[[ 1.83 -4.57]
 [ 4.83 -1.10]
 [ 3.31  1.72]
 [-4.80 -3.53]
 [ 2.94 -3.96]
 [-4.40 -3.97]
 [-2.87  3.09]
 [ 2.58  1.47]
 [ 2.99  1.26]]
=>
[[-4.57  1.83]
 [-1.10  4.83]
 [ 1.72  3.31]
 [-3.53 -4.80]
 [-3.96  2.94]
 [-3.97 -4.40]
 [ 3.09 -2.87]
 [ 1.47  2.58]
 [ 1.26  2.99]]

[[-1.52  0.33 -3.49]
 [-2.09  0.98 -2.75]
 [-1.90  1.03 -2.34]
 [-1.79  1.18 -2.21]
 [ 1.19  4.99 -0.90]
 [ 3.87 -3.19  1.50]
 [-2.05  0.86 -2.82]
 [-4.77  1.22  3.22]]
=>
[[ 0.33 -3.49 -1.52]
 [ 0.98 -2.75 -2.09]
 [ 1.03 -2.34 -1.90]
 [ 1.18 -2.21 -1.79]
 [ 4.99 -0.90  1.19]
 [-3.19  1.50  3.87]
 [ 0.86 -2.82 -2.05]
 [ 1.22  3.22 -4.77]]

[[ 0.15 -0.07  1.24]
 [ 0.40 -0.20  3.32]
 [ 0.46 -0.23  3.79]
 [ 0.55 -0.27  4.57]
 [ 0.11 -0.06  0.92]
 [ 0.43 -0.21  3.54]]
=>
[[-0.07  1.24  0.15]
 [-0.20  3.32  0.40]
 [-0.23  3.79  0.46]
 [-0.27  4.57  0.55]
 [-0.06  0.92  0.11]
 [-0.21  3.54  0.43]]

[[ 0.00  0.36  0.59]
 [ 2.77 -1.70  0.56]
 [-4.04  3.31 -1.05]]
=>
[[ 0.36  0.59  0.00]
 [-1.70  0.56  2.77]
 [ 3.31 -1.05 -4.04]]

[[-0.39  0.10  0.25 -0.34 -0.07 -0.46 -0.58 -0.27  0.05  3.12]
 [-0.32  1.67  0.11  1.18 -1.08  0.82  0.12  0.54 -0.05 -0.71]
 [-0.02 -0.03 -1.20 -0.59 -0.52  0.63 -0.36  1.01 -0.06 -1.37]
 [-0.02 -0.41 -0.42  0.09  0.12  0.47 -0.19 -0.43  0.22  1.24]
 [ 0.12 -4.42 -0.58  0.59  0.82  0.02  0.21  0.03 -0.02 -1.42]]
=>
[[ 0.10  0.25 -0.34 -0.07 -0.46 -0.58 -0.27  0.05  3.12 -0.39]
 [ 1.67  0.11  1.18 -1.08  0.82  0.12  0.54 -0.05 -0.71 -0.32]
 [-0.03 -1.20 -0.59 -0.52  0.63 -0.36  1.01 -0.06 -1.37 -0.02]
 [-0.41 -0.42  0.09  0.12  0.47 -0.19 -0.43  0.22  1.24 -0.02]
 [-4.42 -0.58  0.59  0.82  0.02  0.21  0.03 -0.02 -1.42  0.12]]

[[ 2.45  2.43  2.44  3.22 -1.35  3.24 -1.32]
 [ 3.92  3.89  3.87  3.86 -1.99  3.85 -1.93]
 [ 0.93  0.92  0.93  1.10  0.80  1.11  0.80]
 [ 0.47  0.48  0.47  1.23  0.68  1.25  0.68]
 [ 2.32  2.28  2.26  0.24  1.65  0.23  1.67]
 [-0.25 -0.22 -0.20  1.22  0.70  1.25  0.67]
 [ 0.38  0.37  0.38  1.20  0.68  1.24  0.67]
 [ 0.11  0.13  0.13  0.69  1.25  0.69  1.24]
 [ 1.35  1.35  1.34  0.42  1.51  0.41  1.51]
 [ 1.56  1.55  1.55  1.81  0.09  1.82  0.10]
 [ 0.25  0.27  0.28  0.89  1.04  0.90  1.03]]
=>
[[ 2.43  2.44  3.22 -1.35  3.24 -1.32  2.45]
 [ 3.89  3.87  3.86 -1.99  3.85 -1.93  3.92]
 [ 0.92  0.93  1.10  0.80  1.11  0.80  0.93]
 [ 0.48  0.47  1.23  0.68  1.25  0.68  0.47]
 [ 2.28  2.26  0.24  1.65  0.23  1.67  2.32]
 [-0.22 -0.20  1.22  0.70  1.25  0.67 -0.25]
 [ 0.37  0.38  1.20  0.68  1.24  0.67  0.38]
 [ 0.13  0.13  0.69  1.25  0.69  1.24  0.11]
 [ 1.35  1.34  0.42  1.51  0.41  1.51  1.35]
 [ 1.55  1.55  1.81  0.09  1.82  0.10  1.56]
 [ 0.27  0.28  0.89  1.04  0.90  1.03  0.25]]
